[[119 136 121 146 128 126 127]
 [140 120 139 137 129 111 112]
 [126 126 133 129 129 108 123]
 [134 127 124 116 125 139 124]
 [154 123 122 116 117 121 123]]
Counting starts at 1.
Read off the minimum.
Answer: 108
Read off the largest entry.
Answer: 154
The entry at row 1, column 2 -> 136
The entry directly below the centre entry: 116
Read off the entry in row 1 and column 3.
Answer: 121
Read off the entry in row 2 and column 1.
Answer: 140
The entry just left of the smallest entry is 129
The entry at row 1, column 1 -> 119
The top entry of the column that holds the smallest entry is 126
The entry just right of 146 -> 128
The entry directly above the smallest entry -> 111
The top-right entry -> 127

grid =
[[126 127 135 126 120 128 141 138 133 128 129 128]
 [123 124 128 111 114 130 125 132 151 121 143 130]
 [132 130 131 128 118 128 128 123 131 131 131 128]
 [118 124 137 117 129 132 134 136 141 112 144 132]
 [128 125 138 123 130 126 133 126 136 126 127 126]]
Indices start at 1.
Find the entry at row 2, column 1.
A: 123
The entry in row 2 and column 2 is 124
The entry just left of the smallest entry -> 128
Find the top-right entry.
A: 128
The entry in the bottom-left corner is 128
Find the entry at row 1, column 1.
A: 126
Find the entry at row 1, column 3.
A: 135
The entry at row 3, column 1 is 132
Find the entry directly above 151.
A: 133
The maximum is 151
Find the bottom-right entry.
A: 126
Find the entry just right of the smallest entry.
A: 114
Find the entry at row 1, column 2.
A: 127
Find the entry at row 3, column 2.
A: 130
The minimum -> 111
Find the bottom entry of the column that holds the largest entry.
A: 136
Find the entry directly above 134.
A: 128
The entry directly above 144: 131
Find the entry just left of 120.
A: 126
Find the entry directly above 143.
A: 129

Read these off the table that follows. Rows and columns are numbered from 1.
1) Give the entry directly above the centre entry.
2) Give the bottom entry of the column that holds the largest entry.
3) Give the entry at row 1, column 3.
4) Give the entry at row 1, column 1.
5) Give the bottom-left entry.
6) Give the entry at row 2, column 2.
7) Give the entry in row 2 and column 1.
8) Give the bottom entry of the column that holds the smallest entry.
[[128 128 128 130 125 129 128 128 128 126 129 128 127]
 [129 130 129 128 128 129 130 126 128 129 129 127 128]
 [128 127 129 128 127 127 127 129 125 126 128 128 128]
 [128 128 127 126 127 128 128 127 129 127 127 129 128]
 [128 129 128 128 128 129 129 128 129 128 128 129 129]
 [128 128 129 128 129 128 128 129 128 127 128 127 128]
 [129 127 128 128 127 128 128 128 127 128 127 126 126]
 [129 128 129 129 129 129 126 130 130 130 128 128 129]
 [136 128 139 128 114 135 139 131 134 128 150 131 116]
 [129 129 127 127 126 128 128 128 128 127 129 127 128]
 [134 127 139 128 115 136 138 133 134 130 151 130 116]
 [129 127 127 129 127 128 129 131 128 130 128 127 128]
 [129 128 128 128 127 128 127 128 128 127 129 127 129]]
1) 128
2) 129
3) 128
4) 128
5) 129
6) 130
7) 129
8) 127

Read these off the matrix that follows.
1) Read off the entry directly above the largest entry.
2) Read off the entry in the bottom-right corner.
3) Read off the 1st entry in reading order.
4) Read off the entry in the top-right corner.
5) Read off the smallest entry in the first column.
6) Read off the 3rd entry on the diagonal from the top-right corner.
7) Read off the largest entry in the first row.
8) Read off the third entry in reading order.
[[124 137 143 131 155 131 113 131 139 123 138 129 132 130]
 [140 121 117 118 112 133 138 129 125 131 120 127 140 133]
 [129 138 135 121 120 133 110 123 136 128 138 123 134 135]
 [131 138 133 117 112 135 109 121 135 129 138 122 137 137]
 [140 117 113 120 113 131 146 131 121 132 116 129 138 130]
 [122 134 141 134 156 128 119 132 136 123 135 130 127 127]]
1) 113
2) 127
3) 124
4) 130
5) 122
6) 123
7) 155
8) 143

Read these off the matrix that follows. Rows and columns are numbered from 1.
1) The top-left entry?
2) The entry directly above the smallest entry?
3) The entry just right of the largest entry?
4) The entry directly above the largest entry?
5) The bottom entry of the column that holds the smallest entry?
6) The entry at row 1, column 2?
7) The entry just left of the smallest entry?
8) The top-right entry?
[[134 122 121 140 145 117 142 123 124 133 121 142 134 146]
 [106 114 151 131 110 149 108 128 131 137 149 136 137 122]
 [120 119 132 128 130 128 124 130 124 127 131 130 127 127]
 [133 120 122 139 142 118 140 126 127 134 119 137 135 142]
 [118 123 136 127 123 135 121 129 123 128 133 129 129 124]
 [132 128 136 139 127 135 131 128 142 141 134 136 141 136]
 [127 136 112 108 130 115 126 119 108 104 116 112 103 114]
 [132 138 120 115 127 127 127 135 116 114 125 120 115 120]
 [124 128 130 126 121 131 125 145 120 126 124 122 128 124]
 [132 122 123 136 136 122 135 135 127 132 123 134 134 138]
 [132 121 126 138 134 123 134 142 132 136 123 131 137 138]
 [132 125 129 134 133 130 130 125 139 135 134 135 133 134]]
1) 134
2) 141
3) 131
4) 121
5) 133
6) 122
7) 112
8) 146

Read these off the array that follows. Rows and columns are numbered from 1.
1) Read off the entry at row 3, column 2.
2) Read off the entry directly above 121.
3) Read off the top-right entry.
4) Read off the entry in row 2 and column 3.
5) Read off the entry just left of 121.
6) Read off the entry directly above the largest entry.
7) Read off the entry in the top-left corner.
8) Read off the entry just right of 154.
[[118 133 129 123 139 131]
 [117 133 129 123 139 131]
 [131 133 117 125 141 130]
 [120 132 128 124 139 130]
 [132 100 112 122 134 113]
 [130 132 118 126 141 129]
 [126 130 123 127 141 126]
 [135 123 118 116 154 114]
 [131 100 113 122 134 113]
 [130 127 121 122 147 120]
 [133 109 119 126 141 122]
 [131 133 117 126 142 130]
 [133 106 116 125 139 119]
 [133 134 114 125 142 132]
 [134 112 123 123 145 125]]
1) 133
2) 113
3) 131
4) 129
5) 127
6) 141
7) 118
8) 114

Questions about the array below. Counting starts at 1.
1) Report the entry just right of 150.
2) Report the entry at row 2, column 1.
3) Report the entry in the top-right corner.
4) Report the bottom entry of the column that holds the largest entry.
5) Report the entry directly above the smallest entry.
6) Report the entry at row 1, column 2.
7) Report the entry in the bottom-right corner.
8) Report the entry in row 1 and column 1.
[[133 158 122 131 117 105 142 150 127 144 132 135 113 145 138 122]
 [139 124 104 111 114 130 135 109 108 123 120 143 144 128 121 118]
 [131 137 121 115 112 124 148 134 132 156 146 123 134 123 139 132]
 [152 134 118 121 137 155 131 119 112 137 127 140 142 139 128 126]]
1) 127
2) 139
3) 122
4) 134
5) 122
6) 158
7) 126
8) 133

[[118 141 122 130 124 107 143]
 [154 109 127 121 116 128 115]
 [130 120 123 123 138 113 141]
 [141 119 123 140 121 137 127]
 [137 116 129 140 122 119 128]
 [135 132 117 150 144 142 145]
 [125 141 122 120 131 146 120]
 [123 135 130 148 146 140 128]
 [126 105 140 126 118 119 103]
 [117 137 130 145 122 128 136]
 [155 111 116 123 135 140 121]
 [133 116 131 124 134 126 119]
 [142 119 115 141 131 132 126]
 [115 136 132 125 137 118 137]
 [121 125 126 142 126 109 136]
 [105 117 121 119 137 110 141]]
The third entry, reading row by row -> 122
The bottom-left entry is 105
Read off the top-left entry.
Answer: 118
Read off the 5th-last entry, reading row by row.
Answer: 121
The top-right entry: 143
Read off the smallest entry in the first row.
Answer: 107
The bottom-right entry: 141
Read off the entry directly below the largest entry.
Answer: 133
Read off the entry directly above the largest entry.
Answer: 117
Read off the third entry on the diagonal from the top-right corner.
Answer: 138
Read off the second entry on the main diagonal.
Answer: 109
Read off the entry just left of the smallest entry.
Answer: 119
The 3rd largest entry is 150
The fourth-last entry, reading row by row: 119
The 2nd largest entry is 154
Read off the last entry of the smallest entry's row.
Answer: 103
Read off the 3rd entry on the main diagonal.
Answer: 123
The largest entry in the last column: 145
Read off the entry directly above the smallest entry.
Answer: 128
The first entry in the row that holds the smallest entry is 126
The 2nd entry on the diagonal from the top-right corner -> 128
The entry just right of the largest entry is 111
Read off the entry directly below 129.
Answer: 117
Read off the entry directly below the smallest entry.
Answer: 136
The 5th entry, reading row by row -> 124
The entry just left of 129 is 116
Read off the second-last entry, reading row by row.
Answer: 110
